One turn moves each row of this set onto another row. After a few examples, where does it send each row asked below?
ber: [ 3.44 -1.44 -0.30  2.21 -0.86 -1.75 -0.23 -0.54 -0.70 -0.57  0.06  1.97
  3.06  1.51 -0.72 -2.08 -1.75 -1.88 -3.92  1.13  0.23  0.74]
Degez: [ 0.37  0.73 -0.19  2.60 -4.04 -2.52 -1.14 -2.98  0.26 -0.21 -0.05  1.67
  1.21  0.62  1.24 -1.49  1.90  2.01 -0.29 -0.89 -1.82  2.32]
dibok: [ 2.47 -0.66 -0.09  2.25 -0.57 -1.48  0.01  0.67 -0.23  0.16  0.06  1.98
  2.90  1.20 -0.51 -0.92 -2.30 -2.91 -3.10  0.66  0.14  0.03]
toz: [-1.79  0.55  1.36  2.84 -1.34 -0.73  0.83 -1.87 -1.35 -1.00  0.08  2.91
  0.59  2.38  1.95  1.28 -0.01 -0.32 -2.24 -1.79  1.74  2.11]
dabug: [ 0.07 -0.21 -0.35  2.00 -4.49 -2.93 -1.26  0.60 -1.06 -1.84 -0.98  3.74
  0.56  0.32  3.43 -2.90 -1.46 -0.05 -0.77  1.39 -0.79 -0.48]
Dinit: [ 3.16 -1.31 -0.51  2.63 -3.27 -1.98  1.22 -1.79 -0.78  1.59  0.01  2.33
  1.33  1.03  2.72 -1.80  2.33  0.50  0.53  0.54 -1.38  1.70]
zel: [-1.69  1.56 -0.10  3.23  1.66 -0.35 -0.72 -0.53 -0.14  0.50 -0.68  2.67
  1.54  1.61  0.86 -1.39 -2.95  0.74 -2.22 -0.83 -0.13  2.79]
Tuda: [-0.55  0.32  0.32  1.31 -2.98 -1.01 -0.67  0.53 -1.32 -1.48 -1.67  4.06
  0.62  1.28  3.18 -3.25 -1.29 -0.07  0.06  1.51 -0.45 -1.14]
Gar: [ 2.26 -0.58  0.21  2.02 -2.09 -0.23  1.64 -1.66 -0.86  2.03 -0.43  2.82
  1.55  1.80  2.61 -1.84  2.35  0.29  1.37  0.59 -1.18  0.91]
fek: [ 0.22 -4.19  0.22  3.52 -1.70 -2.51 -0.99 -1.77 -1.73  0.60 -0.39  3.66
  0.51 -0.36  2.94 -2.13 -1.68  0.58 -1.74 -0.25 -0.68 -1.13]
rupe: [ 0.55  1.16 -0.56  0.76 -1.42 -1.61  1.28 -0.11  2.01 -1.16 -1.88  2.27
  3.51  1.28  3.98 -2.58 -0.97  1.31 -2.48  0.61  1.51  2.57]
runa: [-0.04 -4.11  0.63  3.15 -0.89 -1.58 -0.77 -2.30 -1.99  0.50 -0.91  3.95
  0.69  0.26  2.78 -2.63 -1.58  0.78 -1.48 -0.11 -0.53 -1.36]
kom: [-0.34 -3.74  0.46  3.20 -1.08 -1.79 -0.78 -1.46 -1.53  1.09 -0.67  4.05
  0.46 -0.04  3.05 -1.84 -2.13  0.16 -1.05 -0.52 -0.62 -1.76]
teku: [ 2.70 -0.98  0.50  1.80  0.27 -0.26  0.21 -0.36 -0.80 -0.37 -0.53  2.32
  3.17  2.18 -0.71 -2.10 -1.81 -2.03 -2.93  0.88  0.33  0.07]
Zatuk: [-0.79 -0.19  1.02  2.80 -1.88 -1.22  0.75 -2.86 -1.90 -1.92  0.17  2.69
  0.76  2.47  1.72  0.42  0.53  0.73 -3.02 -1.52  1.76  3.12]
buf: [ 2.96 -3.64 -0.07  1.86 -0.03 -1.65 -1.00 -0.96 -1.08  1.66 -0.82  2.98
  3.26  2.06  1.26 -0.82 -1.75  0.87 -1.00 -0.60  0.76  3.60]
busur: [-0.63  1.35  0.83  1.96 -2.28 -0.40 -0.67 -2.87 -0.15  0.13 -0.92  2.04
  1.27  1.53  1.05 -2.00  2.00  2.09  0.80 -0.92 -1.57  1.53]
dizaf: [ 0.01  0.26 -0.58  3.51  0.89 -1.63 -0.93 -2.05 -0.67 -0.85 -0.57  2.29
  1.84  1.42  0.61 -2.55 -2.35  2.11 -3.55 -0.07 -0.01  4.30]
lizu: [-0.80  1.93  0.16  2.61 -3.30 -1.60 -0.85 -1.51  0.77  1.03 -0.23  1.78
  1.06  0.61  1.63 -0.30  1.19  0.76  0.87 -1.43 -1.95  1.09]
vip: [ 0.42  1.22 -0.86  0.83 -1.75 -2.10  1.12  0.16  2.25 -1.13 -1.83  2.21
  3.39  0.84  4.03 -2.43 -1.10  1.14 -2.62  0.45  1.47  2.59]
baze: [ 2.16 -0.52 -0.37  2.71 -2.94 -1.61  1.34 -0.63 -0.01  2.48 -0.01  2.58
  1.27  0.81  3.00 -0.66  1.86 -0.62  1.34  0.30 -1.39  0.71]
neb: [ 0.48 -0.68  0.12  1.48 -3.69 -1.83 -0.82 -0.72 -1.86 -2.41 -1.42  3.83
  0.75  1.14  2.91 -4.38 -0.83  1.01 -0.89  1.86 -0.49 -0.07]
Luno: [-1.01  0.23  0.56  3.32 -2.72 -2.49  0.57 -1.84 -0.99 -1.34  0.68  2.50
  0.56  1.48  2.13  1.70 -0.08 -0.31 -3.09 -1.78  1.47  2.74]
tuk: [-0.55  0.89 -1.17  4.06 -0.23 -3.04 -1.25 -0.37  0.34  0.23  0.05  2.09
  1.47  0.37  1.11 -0.76 -3.17  0.72 -3.38 -0.66 -0.36  3.67]
dem: [ 1.95 -2.95  0.17  1.67  0.51 -0.83 -0.90  0.01 -0.73  2.53 -1.02  3.21
  3.17  2.24  1.41 -0.03 -2.28  0.11 -0.11 -0.85  0.68  2.82]
Pab: [ 0.12  1.28 -0.51  0.67 -1.36 -1.51  1.11  0.39  2.16 -0.90 -1.85  2.33
  3.43  1.16  4.07 -2.27 -1.07  1.00 -2.22  0.47  1.55  2.27]
nunup: [ 2.53 -3.24 -0.51  2.22 -0.64 -2.45 -1.07  0.11 -0.44  2.42 -0.47  2.83
  3.04  1.37  1.69  0.42 -2.33  0.03 -0.96 -0.99  0.38  3.27]

neb turns into dabug
dem turns into buf
And these:
teku turns into ber
dizaf turns into tuk
toz turns into Zatuk
kom turns into runa
rupe turns into vip
baze turns into Gar
busur turns into Degez

One turn moves each row of this set onto another row. After a few examples, where does it send each row asked below?
rafo: [ 0.62 -1.19  0.53 -0.78  1.59 -0.91  0.55 -0.14 -1.54 -2.52  0.46 -0.41
  0.82 -0.72  0.69 -1.99 -1.00  1.34  0.12 -2.39 -2.38]
Pizab: [ 0.60 -1.84  1.32 -2.69 -0.69 -0.20 -0.27 -2.01 -0.36 -3.52  0.68  0.48
  0.04  0.33  1.28  3.11  0.18  1.08  1.55 -1.30 -2.58]
Leti: [ 1.96 -0.03 -0.11 -0.32 -0.66  0.84  1.26 -2.56  0.45 -1.23  0.04  2.53
 -1.18 -1.83  0.66  1.28  1.33 -2.93  0.55 -1.82  1.49]
kuru: [ 0.63 -1.90  0.38 -1.01  1.00 -0.58  1.29 -0.82 -1.22 -2.84 -0.25 -0.72
  2.09  0.22  1.74 -1.21 -0.60  2.43  0.19 -2.24 -1.73]
goru: [ 0.37 -0.47  0.56  0.05 -0.55  0.16  1.25 -2.45  0.86 -1.37 -0.66  1.07
 -1.06 -1.28  0.55  1.50  1.84 -2.60  1.28 -1.27  2.41]
dubu: [ 0.31 -1.55  1.53 -0.97  1.02 -0.65  1.55 -0.87 -1.38 -3.04 -0.38 -0.45
  2.41  0.76  1.11 -0.63 -0.42  1.23 -0.97 -1.59 -2.33]
maliz: [ 1.46  0.23 -0.84 -0.71 -1.42 -0.11  0.20 -2.05  0.82 -1.79 -0.08  3.05
 -0.06 -1.93  0.65  1.58  1.16 -2.37  0.76 -1.94  1.95]
zab: [ 0.05  3.26 -0.63 -1.78  0.18  1.67 -0.08  2.33 -0.49 -2.05  0.88 -1.37
 -1.18  0.89  4.23  2.35  1.42 -0.89  0.85 -1.89 -0.69]
fefe: [ 1.12  2.69 -0.76 -1.72  0.10  0.39  0.37  2.46 -1.02 -3.08  0.19 -0.66
 -1.78  1.04  4.91  2.37  1.27 -0.04  0.63 -1.71 -1.15]
vibo: [-0.25 -1.30  0.60 -2.76 -1.50 -0.53 -0.67 -1.18  1.00 -3.40  1.26  0.55
 -0.13  0.37  1.46  3.23 -0.11  0.90  1.54 -1.93 -2.28]
boto: [ 1.70  0.90  2.27 -1.10  0.12  0.15 -1.17  0.49 -2.31 -0.91 -0.08  2.33
  0.99 -1.47  2.52  1.35  1.99 -1.81 -0.25 -3.02  1.73]
morig: [ 1.57 -0.22 -0.03 -0.01 -1.18  1.04  0.58 -1.93  1.57 -2.16 -0.14  2.02
  0.50 -1.43  1.36  1.94  1.81 -2.51  0.89 -1.91  2.33]
Movo: [ 0.00 -1.91  1.45 -0.89  1.34 -1.23  1.37  0.21 -1.10 -3.33 -0.47 -0.17
  1.53  0.06  1.45 -1.47 -0.45  1.51  0.23 -1.86 -2.36]
bagos: [ 1.90  0.31  2.44 -0.69  0.23  0.16 -0.93  0.63 -3.50 -1.04 -0.16  1.55
  0.77 -1.83  2.67  1.38  2.19 -0.73  1.05 -2.87  1.03]
Vifib: [ 0.53 -1.83  0.66 -0.56  1.38 -1.17  2.06 -0.68 -1.11 -2.23  1.02 -0.69
  1.52 -0.61  1.11 -1.47 -0.60  0.81 -0.79 -1.26 -1.87]
mugid: [ 0.38 -1.58  1.68 -2.20  1.01 -0.70  1.11 -1.14 -1.41 -3.53  0.08 -0.39
  1.59 -0.55  1.20 -1.91  0.18  1.19 -0.92 -2.30 -2.26]
volir: [-0.10 -1.10  0.52 -0.89  2.08 -1.17  1.76 -0.10 -0.86 -2.49  0.05  0.06
  2.18 -0.30  1.22 -1.91 -0.82  0.98  0.01 -2.03 -1.68]
siso: [ 0.90  0.13  0.13  0.09 -0.88  1.08  0.89  2.00 -0.20 -4.32 -0.86 -1.71
 -0.80  0.42  0.98  1.03  0.64 -1.31 -2.89 -1.31  0.82]
lugum: [ 1.74 -0.37 -0.21 -0.30 -0.81  0.06  0.96 -2.97  0.44 -2.03  0.34  1.99
 -0.65 -1.64  0.74  1.90  1.70 -1.83  0.38 -1.89  2.76]
Pufu: [-0.29  3.49 -0.37 -1.86  0.53  0.13  0.32  2.43 -0.25 -2.79  0.63 -1.22
 -1.22  1.29  3.85  1.77  2.11 -0.75  0.95 -1.29 -0.23]
rit: [-0.16  3.03 -1.24 -1.47  0.91  0.98  0.78  2.38 -0.88 -2.02  1.15 -0.76
 -0.73  1.87  3.78  2.94  1.05  0.21  0.98 -1.94  0.19]
toda: [ 0.55  0.34 -0.59  0.06 -1.83  0.65  0.81  2.98  0.08 -4.62 -0.58 -1.98
 -0.82  0.25  1.64  0.73  1.00 -0.52 -1.60 -1.60  0.30]
zufe: [ 0.91  2.69 -0.23 -1.83 -0.17  0.86  0.24  2.45 -1.01 -2.28  0.13 -1.69
 -2.04  1.16  3.94  1.60  2.69  0.03  1.29 -1.48 -0.54]
Tob: [-0.25  3.07 -0.35 -1.62  1.39  1.46  1.09  1.20 -0.57 -1.51  0.82 -1.29
 -1.72  1.48  4.42  2.04  1.70 -0.29  1.17 -1.61 -0.75]
Fepa: [ 1.55 -0.11 -1.29 -0.05 -0.58  0.19  1.20 -2.72  0.95 -2.05  0.04  1.44
 -1.54 -1.61  0.82  0.90  1.15 -1.99  1.49 -1.70  2.60]
Fol: [-0.01  2.44 -0.79 -1.25  1.42  0.92  0.17  2.16 -0.98 -1.91  0.18 -0.64
 -1.76  1.87  4.19  1.59  2.13  0.43  1.16 -2.66 -0.42]
gep: [ 0.79  0.93 -0.26 -0.64 -0.83  0.65  0.99 -2.54  1.02 -2.23 -0.34  1.87
 -0.70 -1.78  0.58  1.67  0.53 -2.48  2.10 -1.61  2.39]

Tob turns into volir
boto turns into toda
bagos turns into siso
And these:
kuru turns into Leti
Fol turns into Vifib
morig turns into fefe
rafo turns into goru
zab turns into Movo
zufe turns into dubu

